The rows below fall into families. The same turns and mirrors carry the whole set onto itself and the rows of a family onto each other. For each named row, which other rows are in its family? Write them in the order they are listed.
These 40 rows form 5 families of 8 rows each.
Pugiv: [-13  -3   1 -12 -18  15   1 -16  22 -37]
Tazep: [ -3  28   3   7 -10  14   0  -7 -13  39]
Raz: [ 13  -9  21  -8  -1 -33  -8   0 -36  21]
Zeg: [ 21   9  18   0   6 -30   3  14 -27  23]
gidi: [-28  21  23  -4 -26  24 -24  -6 -11   9]
gud: [-20  11  20   1 -20  37 -21  -2  -8  -4]
muk: [ -1 -23  28 -15   8 -23  -3 -13  -9 -40]
zesu: [  3   2 -23  -2  -4  10  24 -12  26  -4]
volut: [  4  22   4   9 -10  13   1  -4 -17  41]
Bik: [ -8   4 -24   3 -11  22  20   0  19  -7]
nez: [ 15  17  19  -2   1 -22  -4   1 -35  26]
sis: [ 7 18 -5  6 -7 22  2  4 -4 38]
suf: [  6 -14  14 -22  -3 -24  -1 -10   1 -42]
salom: [ 25  -7 -13  -5  13 -25  27 -13   1 -10]
legik: [-23  17  25   5 -26  26 -19  -6 -12  10]
dapo: [  5  17  11  13  -9  20  -5  -1 -16  39]
Voni: [ 24  -2 -21   1  13 -17  29   2 -10  -1]
rig: [ 16  10  24  -1  -1 -25  -9   5 -36  25]
bem: [-24  -9  40 -10 -23 -11 -24   0 -21  -7]
zedi: [-20 -12   2 -17 -19   8 -12   4  11 -39]
taf: [ -6   4  46  -6 -15 -14 -25  10 -27   1]
Bak: [  1  -1 -21   0  -4  13  21 -12  25  14]
kude: [-23  16  32   8 -24  27 -18   1 -11   8]
kos: [-33   5  14   7 -27  27  -9  -8  -5  14]
Tud: [  9   4 -23  -4  -4  11  22 -16  24  -4]
Feka: [  8 -18  10 -19   4 -25  -1  -9  -2 -40]
bom: [  1   0 -19   0   2   6  24  -9  28  -5]
des: [-10   9  41 -12 -10 -14 -28   1 -33  -4]
guk: [ 20   7  23  -1  -1 -20  -9   8 -31  32]
kab: [  5   6  -4  12  -6   7  10  -9 -22  42]
fave: [ 11 -20   5 -21   8 -26  -6   3 -17 -36]
bafa: [-17 -10  -1 -15 -13  10  -5 -13  25 -37]
Sor: [-13   7  43  -7 -16 -11 -26   2 -29  -4]
kiz: [ 30  -5  -9 -10   9 -26  23 -12   1 -10]
lipir: [ -8   1  44  -8  -8 -13 -19  10 -31 -19]
sodir: [ 22  -9   0  -3  15 -32  28  -7  -2   4]
Ziba: [-15 -12  -3 -14  -8  11  -3  -6  29 -34]
Gifil: [  6 -23  10 -17   9 -17  -4 -11   2 -42]
Vudiz: [-21 -13   7  -9 -14  24 -11 -20  19 -26]
dal: [ 23  -9  -9  -7  21 -24  26 -11   3 -15]

Same family as gud: Zeg, muk, sis, Bak, lipir, sodir, Vudiz
Same family as zedi: Raz, Bik, Voni, bem, kos, kab, fave
Same family as salom: zesu, volut, legik, rig, Feka, bafa, Sor

The rows below fall into families. The same turns and mirrors carry the whole set onto itself and the rows of a family onto each other. For each named row, which other rows are in its family? Write them in the order they are listed.
These 32 rows form 4 families of 8 rows each.
buzu: [  5  16 -24   8   9 -11  -2   0 -59  14  13 -19]
rokid: [-31  32   6  28  26 -29 -40 -14 -29 -11  23 -28]
pama: [ -6   9 -31  13  11  -7  -2  -4 -62  14   5 -22]
fufel: [-23  27   2  30  15 -31 -35 -21 -20  -1  30 -44]
Mepa: [-29 -30  17  -8 -10   8  12  -9 -42 -18  -8   0]
Vid: [-33  -5 -21  48 -28  -5 -19  -7 -23  -4  10 -27]
fuzi: [  7  24  24  11 -24  -9   8 -29 -26  -2  18 -10]
reret: [-39 -12  49  12  -4 -11 -20 -11 -12 -37  28 -18]
fof: [-41 -10  41   7  -6 -20 -17 -15  -1 -37  24 -13]
tomo: [-55 -24 -12  23  28 -18 -24   9 -41 -21   8 -20]
dok: [-43   0 -13  41 -29   6  -3 -10  -9  -7  15 -18]
sado: [-23 -26   8 -10 -11   4  16   2 -42 -21  -2   7]
mulug: [-20  33  -5  29  14 -34 -31 -12 -19  -5  35 -38]
feva: [  7  25  17   6 -31 -13   4 -25 -32 -11  26 -13]
nin: [-14   5  31 -27  33 -23  -1 -12 -39 -19  18  -8]
vezo: [ -5   0  24 -20  33 -31 -16  -9 -53 -16  12 -18]
fupug: [-23 -32  11 -15 -13  -1  18   0 -43 -10   4  -1]
luda: [  1   4 -39  10   5  -9   2 -10 -50   3   1 -22]
tok: [-11  12 -37   8   8 -15   1  -8 -48  13  -1 -18]
Pubig: [ -3   3  20 -20  36 -26 -20 -20 -44 -16  14 -10]
nef: [-24  32   0  37  17 -25 -37 -19 -21 -13  24 -35]
kugat: [ -3  28  19  10 -29 -15  -1 -31 -21 -14  38 -11]
nogin: [-45 -26  -8  10  33 -12 -18  11 -41  -8 -10 -24]
fifir: [-52 -16  34  14  -5 -16 -16 -18  -4 -35  12 -16]
Zis: [-47  -5  50  11  -1 -19 -21  -9 -11 -26  28 -16]
Gefu: [-12  11  23 -17  38 -34  -5 -13 -48 -18  20  -9]
Mukil: [-55 -23 -13   9  28 -19 -26   9 -37 -21   8 -27]
Vor: [-45  -3 -10  42 -32   1   0  -2 -17  -7  12 -28]
lugu: [-38 -10 -14  37 -33   6 -12  -6 -16  -5   8 -28]
toson: [-56 -25  -5  13  35 -14 -22   6 -32 -11   1 -22]
Tik: [-16 -30   3  -8 -22   5  23  -5 -33 -12   4  -8]
Lasa: [  7  25  22  -3 -23  -8   4 -26 -21  -1  21 -16]

Same family as fupug: pama, fof, feva, nef, Gefu, lugu, toson
Same family as buzu: rokid, Vid, nin, kugat, nogin, fifir, Tik
Same family as sado: fufel, fuzi, reret, tok, Pubig, Mukil, Vor

The rows below fall into families. The same turns and mirrors carry the whole set onto itself and the rows of a family onto each other. For each named row, which other rows are in its family? Write them in the order they are listed.
These 30 rows form 5 families of 6 rows each.
Fofa: [-19 -25  43 -10   9  -6 -13 -40  31  -8]
bilo: [-15 -26  30 -21   0  24  -4  21  52  10]
Nada: [ 19   1  19 -28 -29  -7 -18 -26  23 -21]
vef: [-42 -29  23 -27  25 -14  -8   9  36   5]
pusod: [-45  -8  25 -30 -27  -4 -25  10   2  24]
tev: [-12 -22  37 -26 -25  14 -12 -19  29  29]
gor: [-26 -18  14 -26  31 -16 -40 -11  15  -6]
Kefot: [  3  21  50 -28   6 -14 -12 -23  42 -13]
kibul: [-16  -6  -6 -28 -14 -23 -35   1  -2 -25]
seg: [ 17   2  20 -28 -11 -18 -11 -26  33 -31]
peda: [-37  -6  15 -16  24 -10 -12  33   9 -19]
gisil: [ 10  -2   3 -20 -19  12 -22  26  32 -31]
paz: [-58   0  26  -9   1 -16 -25  22   7 -19]
pabur: [-30   1  16 -28  -5 -13 -50  -9  -9   6]
Lofi: [  1  26  47 -15 -29  15   3  14  22  -6]
bukin: [-10 -23  -9 -26   3 -17 -33  -2   9 -27]
bora: [-20   7  39 -26   0 -29  -7 -31  -2  -3]
Tob: [  8  -1  43 -12   7  19  10  10  45 -15]
rara: [-11   5  47  -2 -33  31 -13  14  35  -7]
nuf: [  1  13   8 -23 -16  -4 -15  30  30 -39]
tasa: [-29   6  49 -33   2 -28   8 -12  41   2]
vapi: [-41 -33  16  -2   1  15 -35  15  13  -7]
sut: [-29 -14   9 -12  -8  16 -27  32  -7   1]
Nobag: [-21  31  30 -22  -5   3 -28  42  26 -16]
Sif: [-29   2  49 -14 -26 -13 -20 -36   7   0]
lov: [ -5 -27  29 -19   3   0 -15 -37   6   8]
Mibu: [-36  22  44 -28 -24  -7   0  29  32   5]
gusa: [ 14   7  43 -24 -19  16 -28 -27  31   7]
Zopim: [-19   8  52  -4   0   8   2  16  52 -27]
matu: [ -6  -4  20 -16   8  30 -32  34  39 -10]

Same family as pabur: gor, Kefot, Nobag, gusa, matu
Same family as tasa: bilo, vef, pusod, tev, Mibu
Same family as peda: Lofi, bora, Tob, sut, lov
Same family as Sif: Fofa, paz, rara, vapi, Zopim

The rows below fall into families. The same turns and mirrors carry the whole set onto itself and the rows of a family onto each other. For each named row, which other rows are in its family? Write them in the order they are listed.
These 40 rows form 5 families of 8 rows each.
fon: [-23   4  -4   2  26  -3   4 -14 -15  29 -18  17 -33  22]
mis: [ 25  15 -47 -12 -17  28  -4  32  -3 -11   4  12 -15   4]
gufed: [ -8  35 -36 -10 -22  20   2  28  -5  19  23   0  12  10]
Gug: [-25  13   6  14  16  20 -18  33 -20   9 -16  32  10 -15]
tineb: [-42  24  -1   5   3   7  12   6  -9  28   8  22 -18  34]
Biko: [-15   3  23 -18   1 -18 -17 -14  -8  -3 -17  42   9  -1]
duvo: [ 18   0  -7   3  33   5  -4   7 -35  15 -29  10 -33   1]
dadur: [-13  19  20 -17 -17   6 -10 -10 -10 -10 -23   8   4 -28]
Bor: [ 23  10 -19  -8 -12  22  -2  12  12 -20  28  36  -2  42]
difus: [ -4  24 -35  18 -15   6  24  13 -13  28  31  11  -6  19]
musu: [  9   0   7  14  25  16 -31  18 -32  -9 -32  17   1  21]
rapa: [ 24  22   1  23 -11   0  -8  30 -37   7 -18   7   3  42]
noku: [ 42  16 -26 -10 -32  -3   0  16 -12 -19  16  23 -15  12]
Nati: [ 14  -9 -33 -25   3  16 -16  -2  16 -22 -13  19 -23 -11]
nutor: [ 23   2  -6 -25  -5  19 -12 -11  15 -19  26  17  19   8]
Zut: [ 15  11 -20 -40 -19   7   1  -1  20  -8   9  37 -22  -6]
tudap: [-26  -3  -1 -16  13  15 -20  -5   8  -5 -17  23   1 -28]
riki: [-15  22 -23  -8  -1  -4  -7 -10  12  33  20   5  17  30]
rikap: [ -6  14   7 -43 -12  20 -19   8   5 -12  -7  31   3 -18]
saf: [-24  10  -6  11 -24 -11   7 -15 -14  23  25  19  16  29]
Fuson: [ 25   8  -6 -29 -19  -7 -10 -18   6 -23  -9  17 -14 -11]
lupek: [ 16  10 -24   2 -32  22  10  23 -29 -19   0  45 -22 -12]
ginuv: [ 22  10  -1  -3  18  21  -7  25 -40   6 -13   4   0 -28]
nodid: [ 30   5 -18  15 -10  -8  -5 -18  -9   4  -8  -5 -16  47]
ridiv: [-20  11 -17  30  12  -5   7 -10 -15  31  14  -2   6  27]
Vopos: [ 22  17 -42  -9 -24  10  20  14   4   6  25  30 -24  11]
deve: [ -4  12  17 -13   4  28 -29  30 -23 -15 -26  26   9  -8]
roni: [ 13   9   6 -19   5  22 -13   5 -13  -6  12   4  28 -27]
zim: [-13  27 -16   7 -13  23  12  30  -4   5  24  36 -11  48]
Galu: [-16  24  28   6  -7  -6 -11  24 -30  11 -14  20  26  11]
fone: [ 10   8 -13  29  25   7 -17  33 -24  14 -19  40  -5  28]
dade: [  3  26 -18   4 -42   1  11  23 -25   9  33  20   8  16]
tagu: [ -5  -8  -6  18  -1 -10  -4 -29 -16  13 -10  29  -9  47]
Zuk: [-11  11 -18   1 -27   3   4 -39   2  10  14  -9  -6  11]
Davo: [ 20  -9  -5 -14  -5  -6  -9  -9 -11 -24 -16  56 -22   0]
Nefed: [ -2  -5  -3  26  31  -3 -19 -15 -22  11 -16   3   3  36]
ligiz: [-19  23 -19   4 -42  24  16   0 -20   4  19  11  -3 -16]
bab: [ -9  19  17  14  -9  21  -5  23 -41  -2 -38  20  -3 -11]
mife: [ 12   5 -21  12  24 -10 -17  -7   2  24  -4  26  -4  48]
Bomu: [ 10  -1   0  30   2  11  -5   6 -40   1 -37  31 -17  30]

Same family as Nefed: difus, musu, Zut, rikap, ridiv, Vopos, deve
Same family as noku: dadur, saf, Fuson, dade, tagu, bab, Bomu
Same family as lupek: Biko, rapa, nodid, Galu, Zuk, Davo, ligiz
Same family as mife: mis, gufed, Gug, Nati, tudap, riki, fone

The rows below fall into families. The same turns and mirrors carry the whole set onto itself and the rows of a family onto each other. For each named row, which other rows are in its family? Write them in the order they are listed.
These 25 rows form 5 families of 5 rows each.
Gagis: [  1 -12   6  34 -35   5 -49   5  35  -1  29  -9   8  14 -15  18  28 -14
 -40   5 -13]
toda: [ 11  -6  22  36 -38  14 -60   1  28   9  32 -16  24   4 -12  25  17 -20
 -35  -1 -12]
Kesi: [ 14   5  64  23 -18   7 -40  13 -19 -14  35  22  28  18 -25  49  -6 -20
 -17 -23   9]
mido: [-14 -21  34  23  14  -4 -15   4  -3 -15   4  41  10  17 -44  45   8   9
 -19 -30   0]
san: [ -9  -7 -20  15   2  -6  -6 -12  -8 -13  35  -6  17  56 -43   1 -19   6
 -21  12 -15]
laki: [  5  -3  10  21   8  15 -29 -28 -24  10  26 -16  54  26 -47  19 -42   6
  -8 -11 -18]
Bip: [-20   6  41  18 -14  22   7 -30  -9  -6  -6  -4  20   6 -39  61 -23 -34
 -11 -14 -48]
fome: [ -9  18  49  14 -33  24  -2 -21 -13 -10  12 -12  20  13 -27  60 -24 -49
 -14  -5 -42]
vog: [  1  16 -12  36  -9  19 -10   7   2   1  20  13  45  -4 -27  18 -28 -45
  10 -53 -33]
pubas: [  6   1  47  17 -23  -5 -27  25 -10 -30  43  26   5  37 -23  37   8 -21
 -26  -9  12]
tav: [ -6 -24   9  40 -12  11 -49 -14  35  17   4  -5  25  -6 -28  29  20   4
 -31 -14 -20]
kuge: [  1  21 -22  30 -27   8  -3  23   7 -16  38  12  24  17 -17   5 -17 -55
   0 -35 -28]
Saro: [  7   6  -3  12 -17   1 -20  -5 -18 -13  54 -18  25  57 -31   3 -27 -13
 -21  16  -8]
Figek: [  7  23 -10  32 -25  17 -13  17   0  -6  36   9  39   5 -17  14 -28 -56
   7 -44 -27]
buf: [ -9 -24  -3  36 -19   2 -41  -5  40   4  13  -2   8   8 -24  20  28   0
 -37  -4 -18]
zipek: [-31  -2  22  16 -11  12  20 -27   2 -16 -10   4   2  18 -41  53 -10 -29
 -17  -6 -49]
kifev: [-11 -14  29  19  -3 -12 -11  17   1 -31  24  38  -6  37 -33  34  17  -4
 -28 -11   6]
Mem: [  2 -10  57  26   7   8 -32   1 -15  -6  11  30  32   6 -38  54  -6  -1
 -13 -36   2]
tapu: [  7 -12  23  39 -23  18 -62 -10  26  19  16 -14  35  -8 -19  31  12  -8
 -29 -14 -17]
Dalu: [ -9   9 -34  31 -12   3   6  17  13 -15  24  20  19  15 -25   5 -13 -42
   1 -38 -32]
gop: [ -9   8 -27  36  -2  11   2   7   9  -5  12  20  31   2 -32  13 -20 -36
   7 -50 -35]
Kidul: [-10 -13 -12  20  19   3 -11 -27 -13   1  17  -5  34  37 -52  12 -29  16
 -14  -5 -20]
vak: [-27   6  20  11 -28   7  21 -13   2 -27   8   0 -10  32 -32  46  -4 -41
 -24   8 -44]
Nopo: [-13  18  36  10 -41  13   7  -9  -6 -23  21  -9   2  30 -23  49 -12 -54
 -21   9 -39]
meli: [ 15  11  15  16 -14  13 -34 -14 -27   2  48 -24  48  39 -33  15 -40 -11
 -13   2 -10]

Same family as gop: vog, kuge, Figek, Dalu
Same family as Kesi: mido, pubas, kifev, Mem
Same family as meli: san, laki, Saro, Kidul

